Each named turn below is shown by a few rows before and after it. Which turns, in which order, take the first row of each later pair to the second? The first pair is answered.
z_845 (before -> after):
[  0.0 -29.2 -14.8   9.1   7.8   5.1  10.6  18.5  -0.2 -32.4  26.2  -2.0
   6.3 -10.1]  ->  [ 11.4 -27.8  13.9  -9.2 -10.2 -14.4 -11.5 -15.6  -9.6  -6.9   5.1  -5.3
  13.5 -35.5]
[ 22.7 -12.8  24.6  10.8 -19.7 -21.6  -5.7 -27.5  -1.8 -16.5   4.0 -16.2
  18.5 -36.8]  ->  [ 29.3 -16.1 -22.5  35.2 -11.8   1.1  -6.6  -6.2  15.2 -27.3  30.1 -11.8
   9.1   9.7]
[ -8.6   3.3   1.6   2.0 -12.2  -4.1   3.8   3.4  -6.4  -7.3  -9.7  -5.9
  -0.9 -23.9]  ->  [  2.5   1.2 -19.6   9.3 -17.5   2.6 -13.9  -0.4   0.1   1.8  -1.4  -4.8
  -6.1  -3.9]
[ 14.4 -17.5 -26.1 -13.0  -7.3  -0.5 -29.9 -15.7 -10.1  41.1  -9.7  13.8
  -9.5  28.8]  ->  [-24.6 -11.4  -6.1 -14.5  30.4   8.0  37.0  35.9 -13.5 -12.9  -5.1  12.6
 -11.1  11.5]
z_140 (before -> after):
[ 18.1  -8.8  43.4 -16.4  25.4 -17.6  11.0 -18.8  -4.9   6.1   0.5  -5.4
   0.9  10.3]  ->  [ -9.7   2.7  14.3 -16.7  37.5   2.3  27.6   9.3  -3.8  -5.9   5.9  13.6
 -14.8  26.4]
[ -0.5   6.0   6.8  -3.6  -4.8  -8.5  -3.8  -6.8 -11.5   4.5 -12.5  -6.9
   4.4  -5.2]  ->  [  2.8   2.7  11.3  -5.3   0.0  -8.1   1.9  -3.4   9.8 -13.2   0.6  -3.7
   0.7  11.0]
[-12.4  -6.9 -14.1  17.9   7.6   4.2  26.2  25.6 -15.5 -19.1  -1.1  -8.5
  19.4  -9.6]  ->  [  3.6 -13.7   3.0  18.2   0.0  -9.1  13.6   8.4 -19.9  -9.2  -7.4 -21.2
  32.3 -22.2]
z_196 (before -> after):
[ -4.5  11.7 -32.7  11.8 -22.4  14.9 -16.1   0.6 -17.8  14.1  -5.1   1.1
   1.1 -16.7]  ->  [ -5.6   3.4 -19.1  21.6  -9.6  14.1  16.1  22.4   6.0 -29.2  16.4  -7.6
  -0.1  -8.3]
[ 13.4  -0.9  -2.6   4.6 -27.6  -1.4 -18.2 -18.5  17.9  -1.6   3.3  -3.4
  -1.8   1.0]  ->  [ 16.4 -11.2  16.9  11.0  11.9  -5.3  11.5   1.4   8.2 -12.1  10.3 -19.9
  12.1   4.4]
[ -8.4   0.7  12.8  14.5  32.8  -8.2  26.1   8.1   2.4  -1.6 -20.1  -1.2
  23.1  -1.1]  ->  [-10.5  14.6 -10.6   5.3 -11.9  -2.1 -16.0 -21.2   5.5  22.5 -31.7  17.5
  10.2  -6.6]
z_572 (before -> after):
[ 25.9  17.9  -1.2   7.3 -26.4  -5.0 -14.9 -11.0  -1.4 -11.4  -5.7  -7.2
   6.0   5.5]  ->  [ 32.6   9.8  -0.4  15.7 -10.7  -2.0  -6.7  -1.8  -7.5 -15.0  -1.3 -18.4
  14.3   8.9]
[  5.9  -4.6 -32.7  30.7   5.0   3.4  -0.8  24.0 -14.3  -4.6   1.3  -9.7
   9.3 -13.7]  ->  [ -5.7   5.6 -43.6  19.3 -11.8   9.4 -12.3  16.5  -2.4  -0.9  -3.3  10.7
  -5.2 -10.3]
[-15.0   8.5  -6.6  -2.1 -10.1  11.6   3.6   4.9   9.5 -14.5  -0.4  11.8
  -9.7   5.9]  ->  [ -6.3   5.5  10.3  -5.7 -18.7   1.5   0.3  -7.0  11.0 -14.7  -6.2   4.8
  -4.3 -11.2]
[ 18.2  -0.5   2.1   9.4 -15.8   3.6 -25.9 -28.8  13.0 -12.5   3.5   6.6
  -5.1   6.3]  ->  [ 28.7  -9.2  13.5  16.3  -4.0  -1.1 -17.4 -23.4   6.6 -15.1   5.2 -10.8
   9.3   2.1]
z_404 (before -> after):
[-15.5 -10.7  27.2  -5.5 -14.0 -16.7  -1.0  -5.2   0.8  -8.7  -3.6  -5.2
  10.1 -21.9]  ->  [ -6.2 -16.4  -3.0  19.2 -20.1  -6.4  -7.6   2.3 -11.8  -3.9   0.7 -16.8
  18.0 -18.6]
[-13.4   8.1   7.7 -29.8  -4.4  -1.0  -2.6 -14.5   2.9  -3.4 -11.1  12.2
  -7.4  -1.5]  ->  [ -3.9   5.5  -5.0 -13.7 -11.4   2.1 -10.3 -15.5 -19.3   8.1 -16.5  -2.1
   4.8 -17.5]
[ 12.4 -20.9  -7.4   8.4 -20.6  -2.4  -4.9  13.9 -20.0   2.5  -3.3   1.5
   3.1   6.2]  ->  [  7.2 -18.1  -7.0   2.6 -17.5  -0.9  -0.3  17.1  -1.4  -7.6   1.8  12.2
  -8.8  23.1]
Pairs:
Each pair is two turns apart.
[ -8.7   0.7  18.3 -13.5  14.4   2.2  15.3   4.0  -2.5   3.9  -3.6   5.4
   3.7  -2.6]  ->  [  1.3  -1.7  21.3 -10.5  -1.4  -6.0   4.6  -9.1  -5.4   8.8  -9.4  -0.6
   9.6 -14.2] | z_196 z_572
[ -7.9   6.1   5.3   0.3 -10.5   0.9   5.5 -10.1 -12.9  25.5  -9.1  10.9
   8.0 -15.7]  ->  [  9.5  -6.5  29.2   0.3   0.9  -8.7   8.7 -13.5   6.1  13.3   1.8   1.2
  11.7  -0.8] | z_140 z_196
[  0.0   2.6  19.6  -4.1  11.1   6.3   4.6   6.2  -4.0  -2.2   3.2 -10.4
  12.2  -1.2]  ->  [  1.9   4.8  10.6  -9.8 -10.5   7.9 -10.5  -6.3  15.4  -3.6   8.3   0.7
   0.8   8.2] | z_196 z_140
[-14.8  11.3  -8.6  -8.9   7.8  -9.4   3.9   5.1  -1.2 -20.6 -13.1  22.2
   8.9  -5.5]  ->  [-11.8  12.0 -20.5  -2.5   6.3  -4.6  -1.4   7.1   1.1 -20.3  -6.0  22.9
   4.6   5.4] | z_845 z_845
[  5.6   7.0  25.2 -19.4  -0.1 -14.4  -4.3 -14.2  -6.1  16.2  -8.1   6.4
  -0.2  -9.8]  ->  [  8.6  11.1   2.1  -9.7 -24.4  -7.3 -18.5 -19.5  10.5  11.4  -1.4  13.7
  -9.0  -0.4] | z_572 z_196
[ 11.7  -4.8  11.7   4.1  10.5 -13.4  11.9  13.9 -24.3   1.5  -9.1 -20.2
  26.4 -21.0]  ->  [ 10.0   3.4  -8.5   0.9 -33.4  -5.6  -8.6  -1.8  30.7 -23.3   7.0   5.2
  -4.0   3.5] | z_196 z_140
[ -5.3   5.4  15.0 -19.0 -12.5  -7.1  -9.4 -26.7  -1.4  15.9 -21.9  16.6
  -1.6 -14.0]  ->  [  5.1  -0.1   7.6  -2.4 -33.6  -6.5 -13.6 -28.0  13.4  -1.6 -11.6   6.7
  -0.7 -12.5] | z_572 z_196
[-19.7   1.5 -14.2  -6.6  -3.2   3.7   8.4   6.9  -1.1  -2.2  -8.8  14.1
 -14.4  -2.0]  ->  [  6.3  -8.5 -21.6  10.1 -15.2  -1.1  -8.7  -5.3 -11.2   8.9  -6.1  -6.8
  -1.9  -5.2] | z_140 z_404
[  7.9  -5.6  -5.9   5.8   8.3  -3.3 -22.5  -3.7  -6.3  30.1  -3.6   4.1
  -2.8  15.7]  ->  [-10.2   5.4 -23.9  11.1  -2.9  12.2 -12.1   7.2 -10.7  16.7  -4.5  13.1
 -10.6   4.4] | z_196 z_140
[ 18.3 -10.2  44.3 -19.1  15.6 -26.5   5.8  -6.0   2.0  26.7 -17.1  -5.1
   9.0  -2.7]  ->  [ 15.1  -3.3  34.1 -25.8   9.4 -21.1  -5.9 -13.1  19.1  27.5 -13.0  13.2
  -6.8  20.5] | z_140 z_845
[-18.3  -3.1  14.8  -1.5   6.4   6.7   5.6 -11.2  18.9 -16.8   3.3  -1.0
 -15.8  -4.3]  ->  [  3.2 -13.0  19.2   6.7   8.7  -3.3  -4.7 -21.5  13.9  -5.8   3.4 -16.2
  -2.1  -3.8] | z_845 z_572
[ -3.4   5.6 -12.0   2.1 -28.8   3.6  -0.1  -2.3  11.3 -16.7  -0.1  16.9
 -11.6   0.5]  ->  [  2.3  -0.7  13.8   3.4 -15.6  -9.1  16.0   0.0  -1.7 -24.3  -3.4  -0.5
   2.8 -19.5] | z_845 z_572
[ -1.3  -7.8 -13.9  -1.0   4.0  -8.9  -9.3  -8.7  -7.4  14.7   6.8   3.9
  -7.3   9.6]  ->  [ -8.2  -6.8   8.7  -9.7   3.7 -16.5   2.0 -10.7   4.3  -5.4   7.9   6.1
 -13.4   2.2] | z_196 z_404
[ 19.8 -12.8  -6.4  27.0  18.6   1.4   2.5   9.2   7.2 -16.2  23.7 -22.1
   2.5   7.9]  ->  [ 19.0  -8.8  32.5  -6.6  12.5 -18.7 -11.1 -20.2  16.5  -3.4   7.2 -11.1
  -1.0  -2.4] | z_404 z_845
[-16.3  -2.6  -8.3  13.2   6.5   9.4 -10.8  -2.1 -48.2   2.3   0.8   3.8
 -13.8 -14.2]  ->  [-13.7 -10.1  -1.2  16.9  12.8  11.5   1.9   6.5  -6.2 -33.3  25.7   7.7
 -26.0  16.2] | z_140 z_140
[ 17.1 -16.8  10.6  -3.8  19.4 -17.2  -9.2  -1.7  10.2  16.6   6.1 -18.7
  13.7   9.2]  ->  [ -2.8  -9.1 -16.6   1.3  27.2   1.8   0.1  20.2   8.5   8.4  12.2  -4.6
   2.5  25.2] | z_404 z_140
[ -6.5  -8.3  -9.5  -6.8 -12.9  -9.6   3.5   2.9  20.4 -15.9  26.9   4.8
 -16.8  10.6]  ->  [ -0.8 -15.7  -6.0  -3.3  23.6 -13.7   8.6  12.9 -18.0  14.7  18.5  -8.8
   3.5   6.7] | z_196 z_404
[-3.4 -5.1 -2.3  0.7 -6.6  9.0 -7.3 14.7 10.5 -9.1  3.8  7.9  6.4 13.3]  ->  [-10.1   1.5  -3.7  -4.4 -15.4   8.4 -12.0  10.6   3.4  -1.4  -5.5  11.6
   4.4   0.4] | z_572 z_140
[-31.5  14.9 -24.3  -1.2  -4.2  20.0  13.2  22.2  12.3 -25.6   2.2  17.4
 -18.3  -3.8]  ->  [ -6.9  11.5 -27.8   4.6 -34.3  10.8 -21.4  -7.0 -13.6  11.1 -13.9   0.2
   0.3 -30.5] | z_845 z_404
[  3.4  -2.9 -20.1  12.7   0.9   2.3  11.2  23.6  17.2 -21.6  11.4   4.2
  -0.5  16.0]  ->  [-24.5  10.8   0.0 -17.6   5.9  -2.8  13.6  16.5 -12.8   0.8 -18.1  15.3
   0.3 -17.1] | z_404 z_140
